rotation steps, each row followed by its count of steps
The counts run from 0 to 474.
[ 21.0  -1.0   4.8 -30.5   7.8  -3.3  22.5 -21.4  14.1 -19.1  31.5  -6.9
 -26.4 -43.0 -12.7   5.8  -3.7  10.0 -16.1  -3.7 -14.4  11.8  -3.8  20.3
   2.3 -10.7 -21.3  29.4  -3.3 -20.3   0.3 -11.4 -28.3  -1.3]	427
[-10.8  11.9  23.5   1.7   3.3  20.8  18.9 -25.5  19.6 -12.2   9.6 -19.3
 -29.4  -7.7  -8.6  10.0  32.2  31.9   5.2  -0.8 -16.7 -14.5  -0.1 -15.7
  12.5 -34.2  -6.3 -34.8   6.2  -6.3 -16.7  -6.7   8.6   4.9]	255
[ 14.4 -11.5  20.2   9.3  26.0  24.8  33.8  -9.7  28.9 -37.3  26.8 -22.8
 -16.3  22.5  -4.3   9.4  -3.5  29.0 -11.7  -3.9  13.6 -16.3  11.6  -2.4
 -17.7 -12.9  -6.6 -15.9  14.1   6.5  -8.3   3.8   8.9  -9.6]	59
[ 21.7 -19.2  22.1  10.8  12.4   9.3  -4.7 -37.6  -0.8 -10.2 -26.0  -4.8
 -18.8  16.3 -16.3  36.8  -5.1  35.9  -5.4   1.7  22.5   2.0 -12.5  15.0
 -13.3  -7.3 -11.5  -6.1  28.2  19.7   1.9  12.5  11.8 -20.1]	4
[  6.8 -30.0   1.2  -9.0  18.9  -4.5 -22.1 -32.9  40.2 -24.8  13.6  -7.0
 -11.3 -10.5   4.1   3.5  -1.8  11.8  -9.6  36.9 -28.4  11.0  -8.7   8.2
 -24.3 -11.5 -23.8   2.6  14.5  -1.6   6.0  -1.2  -4.5  16.8]	441
[  3.4 -38.1  37.3  11.9  13.7  18.0  32.7 -24.8   9.9  19.4 -22.5   5.3
 -15.5 -16.5   6.1  17.0   6.1  19.9  -7.3 -20.0  -8.0  19.8 -11.0  -5.7
  14.5   6.4 -16.4  -8.7  -5.0 -21.0 -20.0  16.8  -2.1 -25.2]	18
[  2.5  14.2   9.3  -5.7  11.0  -7.3  12.1 -24.1  49.7  -3.3  13.6  -6.5
 -29.9 -12.5   8.7 -14.4  14.3  -5.6 -17.8 -12.1 -13.7  -9.0 -26.7   1.3
   5.7  -5.4 -31.8  36.0   2.8   1.4 -12.2 -14.1 -14.0 -36.7]	411
[  6.9  -3.6  22.5  -6.4  34.8  -0.4  24.8 -40.0  37.5  -8.5   6.3 -25.8
 -14.9  13.8  -9.1 -29.6   9.3  -1.0  -7.0  -9.4 -17.1   2.2 -31.0   9.2
 -12.8 -12.0  -6.8   6.0  21.3  -7.8  -5.7 -19.3 -17.2  -7.7]	418
[ 15.5   7.9   9.9  -4.1  14.8  -4.7 -19.7  -6.7  36.7  -1.7  -3.9   2.0
 -19.5 -24.4  -6.5  37.5  14.0  19.3   2.7  40.8 -24.8  15.8  18.8 -15.8
 -15.2 -24.3 -24.9  -8.8  -5.1   0.0 -14.9  20.1   5.6 -11.3]	245
[  6.7  -1.1  15.2  -8.3  -9.2  11.4  35.2   2.8  22.5 -39.8  38.5 -12.6
 -19.8 -12.8   8.5  10.8  -5.3  40.2 -29.2 -11.3  12.6 -18.1  16.1   2.0
   7.5  -6.4 -18.1   9.1  -5.6  -1.5 -19.3  -0.9  -4.3 -24.7]	64
[  4.7 -29.4  16.7  -0.9 -16.9  20.5   4.0 -21.2   2.7 -15.4   3.2  -6.8
 -21.0  -2.4  -8.1   2.1 -25.8  -3.1 -24.7 -22.6  -3.4  11.6 -28.0  35.4
 -17.4   2.8 -23.0  16.9  41.7  -7.5  17.3 -16.3   7.5  14.9]	149
[-22.2  15.1  -2.6  -7.0 -18.3  10.1  17.1 -13.6  21.3   9.0  14.9 -23.9
 -20.9 -56.6 -15.5  12.4   6.6   4.9 -32.6   2.1 -34.4 -10.0 -17.7  -3.8
   0.4  -1.1 -13.3  -9.8  -9.1  -7.1  -9.8   6.5   3.7  -8.4]	466
[ 10.5 -26.2  18.7  -8.8  12.8  11.5   7.9  33.8  36.4   3.9  10.3 -11.2
  -6.0 -14.7  -4.1  38.6 -25.8  19.1  -0.2   1.9 -34.2  24.0   5.9  -0.8
 -27.8   5.3 -20.2  -5.2  -3.7  20.8  -4.6  -5.8  17.7   0.3]	300
[  7.9   1.2   7.9  14.1  18.7  46.8  25.0  -9.2  13.9   8.5 -15.6  15.1
  -7.7 -29.2  -7.5   4.4   9.7  -6.7 -24.2   1.2  -5.5  -1.2 -30.8  19.9
   4.1 -20.0 -13.6  -3.6  -5.1 -41.7   3.9  11.5   0.4  10.1]	182
[ -0.5 -23.0   9.2   4.1 -14.9  20.4  20.7  14.0   2.9 -34.3   3.0   5.5
 -21.6  -9.6   6.5  22.1 -26.0  31.5   2.0  -1.2  -7.0  -8.5   7.5  18.2
 -13.2 -18.5 -31.9 -34.6  21.6  10.0   0.5 -13.1  13.1  30.9]	313
[  5.8 -17.7  14.2   4.9  -2.3  28.2  -9.7  -2.0  52.5  -3.2   2.3 -22.7
 -11.3   5.9 -14.3   3.1  -6.3  -8.3 -23.6  -0.5   8.1 -17.6 -21.0   5.5
 -19.8  -8.8 -25.0  20.4  25.3  26.0   5.7 -18.8  24.3   8.8]	133
[ -6.1   3.8  12.2 -23.2  19.9 -11.3   9.3 -22.8  17.0 -25.4  33.3 -11.6
 -17.4 -19.0   5.0  -9.3  -1.5  24.7 -30.8  -6.1 -23.5  23.1 -18.3  31.3
 -11.1  -2.1 -23.0  20.4 -13.2 -19.4  -1.4 -16.0 -27.4   2.6]	430
[ 14.9  -8.0  17.4   8.6  -9.0   2.9   7.8 -27.4  13.5 -27.1  -3.2 -39.2
   7.9  -5.0   3.2  13.7   2.7  21.6 -19.8 -16.2 -32.6   7.7 -12.4 -19.8
 -26.8  12.5  -9.3 -31.7  23.0  18.8  -9.2  14.6  13.2  -9.2]	273
[ 23.5  -7.9   5.7 -16.4 -20.9  31.1  10.1   3.4  42.6   9.9  -1.1 -20.7
 -18.5 -25.2 -14.3  11.4   4.0 -13.9 -18.5  -8.8   6.1 -21.7 -12.9  -0.7
   4.4  -8.8 -24.0  34.7   7.8  20.3   3.0 -16.2  14.7   2.6]	135
[  0.7  10.8  16.8   7.3  -3.3   5.4  -1.2 -10.0  17.7 -17.3   8.6 -37.2
   5.4  -6.1   0.0  23.3  11.4  21.1 -33.2 -25.8 -26.9  15.4  -9.9 -11.2
 -37.0   9.3 -17.7 -31.5   1.8  11.1 -10.4  21.7   9.5 -22.4]	269
[ 43.2   8.9 -13.5   0.5 -15.7  10.2   3.4  17.8  13.2 -15.5   3.4  -7.9
 -26.6 -29.5  -9.2  12.2   2.0   2.0  -6.7   5.3   4.7 -17.1  15.7   9.1
 -28.1 -28.7 -48.6   2.6   9.9   2.3  12.9   4.9  17.2  30.8]	116
[  3.0  15.3  19.9 -12.1   7.4 -23.4  17.3 -28.4  -1.9  -3.4  -1.6   1.7
 -20.6 -33.6  -3.3   9.6  -1.6  36.5 -15.2  -4.7 -22.1  26.1   4.4  18.8
   1.1 -17.3 -17.8 -13.8  -8.3 -34.7 -17.7   6.5 -14.4  -2.3]	232
[ 18.5 -20.9  10.0   9.3  11.5  40.2  24.7  -4.5  38.1  -4.8 -10.1   7.7
  -5.5  -8.4   1.1   3.7  17.1 -16.1  -9.3  10.1   9.5  -3.9   6.5  -6.5
  -6.2  -8.8 -42.1  15.1   7.0 -34.3  -3.7  25.3  -3.9  16.4]	385
[-10.5  12.4  15.0  -9.5  27.2 -10.9 -20.9  -6.3  39.6  -8.2   1.7  -5.9
 -20.3  -4.7  -8.4  24.0  11.2  31.4  -3.8  36.1 -24.3   8.6   2.3  -8.8
 -19.3 -22.1 -24.2 -19.0   4.7   4.3 -21.4  10.2   7.6 -18.5]	246
[-23.6   4.9  -0.4 -21.1  -6.3  11.3  13.0  -5.2  29.2 -32.1   0.0  -4.8
 -20.7   5.4   2.3  -8.2   4.2   0.1 -18.4   9.0   8.6 -11.4   4.4  12.5
 -11.3 -10.0 -68.0  12.7  17.4 -16.8 -17.6   3.7 -17.3  -9.2]	391
[  4.7   0.4 -15.6  -8.7  23.6   1.3 -21.5 -20.3  44.5  13.8   0.4 -36.3
 -17.4 -14.2  -9.7  16.0  21.5  15.6   3.8  24.0 -27.9  11.4   6.5  25.6
 -14.9  -9.6 -30.5 -16.3 -22.4   8.7   0.7  -1.5  -0.3   0.3]	448
[  4.9  10.3   3.6   8.7   2.7  20.4  27.8  12.1  26.1  20.7 -11.5 -28.6
  -4.7  10.4 -10.4  22.2 -22.9  12.9 -12.5 -28.0  13.1 -13.5   4.0  32.0
 -18.8  12.8 -34.8   5.3  -0.6  19.2  -7.2  -3.3  15.3 -14.1]	339
[-26.1  15.5   5.9  -6.5  39.1  24.0   0.3  12.8  25.6  10.8  -3.2   5.4
 -25.6   1.6 -12.9  11.5  -9.6   2.3 -12.2   3.4  -4.7   4.6 -24.5  50.3
 -13.0 -14.0 -34.0  -2.2  -6.8 -24.8   4.7 -12.9  -4.3  -6.3]	176
[ -1.5  -0.3  23.5   2.7   3.4  -1.5  18.0   3.4  20.9 -40.7  34.6 -23.5
  -2.1   6.9  15.2   1.6  -5.7  38.7 -47.2 -14.4  -3.3   1.9   5.0  11.5
 -15.3  13.7 -24.1   0.6 -12.3   9.0 -19.5  -1.5  -2.3 -24.1]	67
[-18.9  20.7  21.0  -8.3  15.3  -2.5   9.5 -18.0  26.4  -6.5  -3.9 -13.9
 -27.4 -10.0  -6.4   7.3  29.2  31.4   3.6   2.7 -21.1  -4.4  -0.6 -11.2
  10.0 -29.6 -14.4 -32.3  -6.9  -1.1 -27.8  -6.1   5.7  -8.0]	251
[ 24.8 -23.6  10.2   2.0  11.2  15.8   6.7 -20.2  16.3  16.7 -36.8  16.0
 -33.6 -23.0  -0.1  -5.6  -4.9 -17.3   5.0   8.9 -12.3   3.3 -18.6  23.2
   4.2 -29.6 -23.0   1.4  19.4 -22.6  12.9 -23.6   4.3  10.8]	166
[  5.2 -13.1  26.1  15.8  -3.8 -10.6  21.5 -13.0  18.7 -32.4  19.5 -21.6
   8.4   8.4  20.0 -12.9   2.4  38.3 -46.6 -24.8 -11.9   5.0  -2.2   3.5
 -14.2   7.7 -24.6  -9.9  -3.4   8.5 -11.5  -0.9   3.6 -11.0]	71
[ -1.0 -18.8  28.8   1.8   1.8   6.5  -0.7 -40.5   2.2 -10.9 -20.2   7.4
 -32.2  16.5 -14.4  29.2 -11.1  39.8  -9.6  -1.9  21.6  -6.4 -17.6  13.9
  12.2 -13.8 -12.2  -1.7  31.4  14.3  -6.1  -6.4   2.3 -20.3]	5
[ 27.1   2.3   8.7  30.7 -12.8  19.7   5.1  -2.9  24.1   4.5  -5.2  -2.8
 -25.2 -23.3   8.4  -6.1  28.5  -9.0 -27.5 -27.1  -3.6 -18.7 -25.5   3.0
   0.1 -25.1 -27.0   3.1  -6.8  17.0  10.2 -11.8  26.8  19.2]	127
[ -9.4  -3.4  -1.3 -10.6  32.1  20.1  -7.9   2.2  28.3   9.8  -8.4   5.3
 -34.1   6.3 -19.9  18.6 -23.2  -1.1   3.8  20.3   0.8   4.7 -10.2  45.7
 -15.7 -25.1 -36.5  10.8  19.8 -20.6  10.6 -15.0   1.1   1.3]	172
[ 12.0  16.0  13.1  -6.6  16.3  11.6   8.0 -16.7  30.6   6.4 -13.7 -20.6
 -21.0 -28.0  -2.8  13.8  42.9  29.4   3.1  -1.8 -17.9  -6.8   4.8 -12.6
   6.5 -36.6 -12.8 -34.4 -15.5  -5.8 -23.0   3.9   5.2  -2.6]	252
[ 10.3  19.1  17.8   8.7  28.2  16.8  -1.6 -17.1  25.7   4.1  -8.7 -29.0
  -9.4  -1.7 -18.6  24.1  38.6  20.8   4.8   1.8 -16.7   0.9   7.9  -9.8
 -14.5 -28.9 -10.4 -41.1  -3.1  -0.5  -9.8  15.3  10.9  -0.7]	253
[ 46.1 -23.7  19.4  14.2  17.4  -8.0   5.4 -13.0  23.8  12.6 -25.1   9.0
 -14.9  18.2  -1.4   6.6  -1.6  10.0  13.3   1.5  18.0  11.2   7.9  25.0
 -20.4 -19.8 -41.7  10.7  13.2  -8.4  12.9   5.5   8.5  19.2]	366
[  7.1  -1.4  10.5 -20.9 -20.9 -20.8   5.1 -11.0  10.9 -23.4   9.0 -21.3
 -35.4 -12.8  -0.4  23.4 -19.8  35.5  -4.6 -12.6 -18.0   7.8   1.9  -0.9
   2.2  -6.0 -20.7 -10.3  18.1  33.2 -16.5 -31.8   0.9 -31.3]	282
[  7.1 -30.3  27.3  -7.1  -7.7   8.1  25.0  22.7  26.7  -3.0  23.6  10.1
 -25.1 -31.7  -3.7  33.1 -26.6  26.3   3.4  -1.6 -35.6  11.1  -5.1 -10.1
   2.9  -8.4  -4.7   0.1   8.0  14.8 -10.6 -21.0   6.9   0.8]	298
[  1.5   8.9  14.2  24.7  -8.9  10.9  -4.8  -0.7  26.1  -6.5   3.7  -6.0
 -18.4  -2.1  10.3 -18.1  21.7   5.0 -30.7 -26.2  -1.9 -14.6 -35.2  12.4
  -6.6 -22.3 -27.4  -3.9  -2.9  19.9   7.3 -24.6  28.9  18.6]	126
[ 18.7 -16.0  30.8  15.3  23.5 -16.0   9.5 -14.4  23.2   1.4 -30.3   4.2
  -6.7  24.7   6.3 -14.6 -12.2  13.7  -9.4  -8.2   2.2   7.2  -7.4  29.5
 -21.6 -10.8 -45.1  -0.8  14.6  -2.5   6.6  -5.5   8.5  20.2]	363
[ 19.7 -12.0   9.6  -2.0   1.8  25.3   6.3 -20.9   6.1  13.2 -14.7 -38.3
   4.1   0.0 -16.7   4.5   3.3  -7.5 -18.7 -45.9   2.5  12.9 -12.9  36.7
 -24.2  10.9 -26.0   8.7   5.2  -2.5  14.0 -10.6   5.4  17.5]	144
[ 12.8  -4.2   8.0  -1.2  -4.3  -0.8  29.8  30.1  33.6  11.1  11.3 -12.9
 -11.4 -42.8  -3.8  -2.9   5.0   1.3 -14.6 -14.1 -38.8  10.4  15.9  -1.9
 -18.7  -6.7 -42.0   3.1 -23.0  -4.4  -8.9   1.3   6.7  30.3]	104
